A =
[[124 127 133 128 110 124 113]
 [134 130 122 128 134 132 131]
 [123 129 129 128 117 127 122]
 [122 130 132 128 127 124 126]
 [126 132 123 128 136 131 132]
 [123 130 133 128 131 123 128]
 [130 129 129 128 129 127 126]
 [128 130 125 128 123 131 127]
 [125 127 134 128 116 124 117]
 [126 126 134 128 106 125 117]
 [127 129 132 128 126 125 125]
 [133 130 128 128 135 128 134]
 [121 132 127 128 133 128 131]
 [139 131 123 128 149 131 141]
 [134 129 128 128 135 128 129]]
Counting starts at 1.
The entry at row 2, column 1 is 134
Which number is the entry in the top-left corner?
A: 124
Which number is the entry in row 1 and column 2?
A: 127
The bottom-left entry: 134
Which number is the bottom-right entry?
A: 129
The entry in row 1 and column 3 -> 133
Which number is the top entry of the column that holds the largest entry?
A: 110
The entry just right of the smallest entry -> 125
Which number is the entry just left of the smallest entry?
A: 128
Which number is the entry directly below the largest entry?
A: 135
The entry just left of the largest entry -> 128
The entry in row 3 and column 3: 129
The largest entry: 149
The entry directly below the centre entry is 128
Which number is the entry directly below the smallest entry?
A: 126
The entry in row 2 and column 2 is 130
The entry in the top-right corner: 113
The entry at row 3, column 1 is 123
Which number is the entry directly above the smallest entry?
A: 116
The entry directly above the largest entry: 133
The minimum: 106
The entry in row 2 and column 3 -> 122

[[137 112 124 122 130 114 120 120 126 136 143 137 126 124 144 122]
 [137 125 138 138 129 116 136 110 116 127 127 129 145 132 131 133]
 [147 138 131 147 126 116 141 121 133 123 118 123 124 124 118 136]
 [127 126 131 112 134 122 124 128 118 134 153 132 121 115 130 118]
 [129 116 130 118 131 113 125 125 121 136 147 133 127 117 140 116]
 [130 132 122 126 133 152 121 134 130 138 140 131 127 142 124 139]
 [142 117 117 133 123 134 118 127 137 134 132 142 123 140 139 140]
 [123 128 139 122 134 126 136 134 110 124 143 120 130 121 128 116]
 [133 134 125 111 135 124 124 127 126 135 154 136 114 114 122 123]
 [143 131 119 135 127 122 127 132 138 132 130 129 105 117 125 129]
 [109 130 117 140 127 139 115 141 140 131 125 134 120 125 126 122]
 [129 141 123 129 128 117 124 120 138 140 136 138 115 108 115 125]]
Counting starts at 1.
The top entry of the column that holds the largest entry? 143
The top-left entry? 137
The entry just left of the smallest entry? 129
The entry just right of the smallest entry is 117
The entry in row 2 and column 3? 138
The entry at row 3, column 1 is 147
The entry in row 1 and column 3? 124
The entry in the bottom-right corner? 125
The smallest entry? 105
The top-right entry? 122
The entry in row 3 and column 3: 131
The top entry of the column that holds the smallest entry? 126
The bottom entry of the column that holds the largest entry? 136
The entry just right of the largest entry is 136
The entry in row 1 and column 2 is 112
The entry directly above the largest entry -> 143
The entry at row 3, column 2 -> 138
The bottom-left entry -> 129
The entry directly above 105: 114
The entry at row 2, column 1 -> 137
The entry directly below the largest entry? 130
The entry just left of the largest entry is 135

[[139 126 126 125]
 [128 128 128 128]
 [131 155 151 127]
 [119 129 128 130]
 [125 142 142 132]
 [129 122 126 131]
 [127 123 141 139]
 [130 114 122 134]
 [139 120 119 126]
 [128 128 128 128]
 [150 124 125 125]
 [127 129 128 128]
 [144 126 124 124]]
Indices start at 1.
What is the entry in the top-right corner?
Answer: 125
What is the top entry of the column that holds the largest entry?
Answer: 126
The entry in row 3 and column 1 is 131
What is the entry directly below the largest entry?
Answer: 129
The entry in the bottom-left corner is 144
The entry in row 2 and column 3: 128
What is the entry in row 1 and column 1?
Answer: 139
The bottom entry of the column that holds the largest entry: 126
What is the entry in row 2 and column 1?
Answer: 128
What is the entry directly above the smallest entry?
Answer: 123
The largest entry: 155
What is the entry directly above the largest entry?
Answer: 128
The entry in row 3 and column 3: 151
The entry in the bottom-right corner: 124
What is the entry just left of the smallest entry?
Answer: 130

x =
[[137 122 121 119]
 [126 121 114 107]
 [128 127 124 127]
 [133 118 119 119]
 [124 134 133 136]
 [133 122 122 119]]
Counting starts at 1.
The entry in row 3 and column 3 is 124
The entry at row 2, column 2 -> 121
The entry in row 1 and column 1?
Answer: 137
The entry in row 3 and column 1?
Answer: 128
The entry at row 2, column 1?
Answer: 126
The bottom entry of the column that holds the smallest entry?
Answer: 119
The entry in the top-right corner?
Answer: 119
The entry directly below the smallest entry?
Answer: 127
The entry directly below 118 is 134

a =
[[123 129 130 128 122 126 123 128 132 131 131]
 [136 129 130 128 136 126 131 127 123 124 129]
 [134 130 131 128 146 124 132 119 126 115 127]
 [122 134 122 128 131 132 134 130 142 131 121]
 [131 135 120 128 156 132 145 121 140 116 112]]
The last entry, reading row by row -> 112
Read off the first entry in reading order.
123
The bottom entry of the column that holds the largest entry -> 156
The largest entry in the first row is 132
The entry directly below 142 -> 140
The smallest entry in the first column -> 122
Read off the second smallest entry.
115
Read off the 3rd largest entry.
145
The top-right entry: 131
The entry directly above the centre entry is 126
The first entry of the largest entry's row is 131
The top entry of the column that holds the largest entry: 122
The entry directly below 119: 130
The centre entry is 124
Read off the entry directly above the smallest entry.
121
Read off the entry just right of the largest entry.
132
The entry just left of the largest entry -> 128
Read off the entry just left of the smallest entry.
116
The entry directly below the centre entry: 132

Questions about the row below.
1) Read off the entry just left of the smallest entry.
2) Read off the entry just left of 125.
3) Read off the third entry from the left.
111,125,99,140
1) 125
2) 111
3) 99

data =
[[134 131 122 128 144 131 136 121 130 116 117 128 115 128 119]
 [122 129 131 128 114 127 124 138 132 142 135 128 136 126 132]
 [128 126 136 128 117 123 121 137 123 138 139 128 144 126 140]
 [126 134 121 128 146 132 140 122 142 121 116 128 115 128 118]
 [127 129 129 128 116 128 126 138 129 141 133 128 132 127 130]
 [131 131 127 128 139 128 137 132 132 129 125 127 128 127 128]
 [117 132 127 128 120 128 125 129 140 134 129 128 127 127 126]
 [125 133 126 128 140 128 135 125 138 124 123 128 125 127 125]
 [138 130 128 128 153 127 142 127 127 119 121 127 128 128 128]
 [127 132 131 128 145 125 138 128 136 125 126 127 135 127 132]
 [123 130 129 128 126 127 126 129 134 131 129 128 131 127 129]
 [118 132 132 128 131 124 129 128 140 131 131 128 136 126 133]]
Rows and columns are numbered from 1.
The bottom-right entry is 133
The entry at row 1, column 3: 122
The entry at row 1, column 1?
A: 134
The entry in row 1 and column 2?
A: 131
The entry just right of the largest entry -> 127
The entry at row 3, column 1 -> 128
The entry in row 2 and column 1 is 122
The entry directly below the largest entry is 145
The entry in the top-right corner?
A: 119
The entry directly above the smallest entry?
A: 144
The maximum: 153
The entry in the bottom-left corner -> 118
The entry directly below the smallest entry: 117
The entry just right of the smallest entry -> 127

W =
[[123 115 133 143]
 [123 115 131 143]
 [122 115 134 146]
 [125 127 131 132]
 [123 114 131 143]
 [127 125 129 128]
 [132 102 131 132]
 [123 114 132 143]
 [122 115 133 146]
 [123 115 131 143]
 [123 115 131 143]
 [129 126 131 128]
 [126 126 131 129]]
Rows and columns are numbered from 1.
The entry at row 1, column 2 is 115
The entry in the top-left corner? 123
The entry in row 3 and column 2: 115
The entry in row 2 and column 2 is 115
The entry at row 3, column 3? 134
The bottom-right entry? 129
The entry in row 1 and column 3? 133
The entry in row 3 and column 1? 122
The smallest entry is 102
The entry in row 2 and column 1? 123
The entry in the bottom-left corner? 126
The entry in row 2 and column 3? 131
The entry directly above the smallest entry? 125
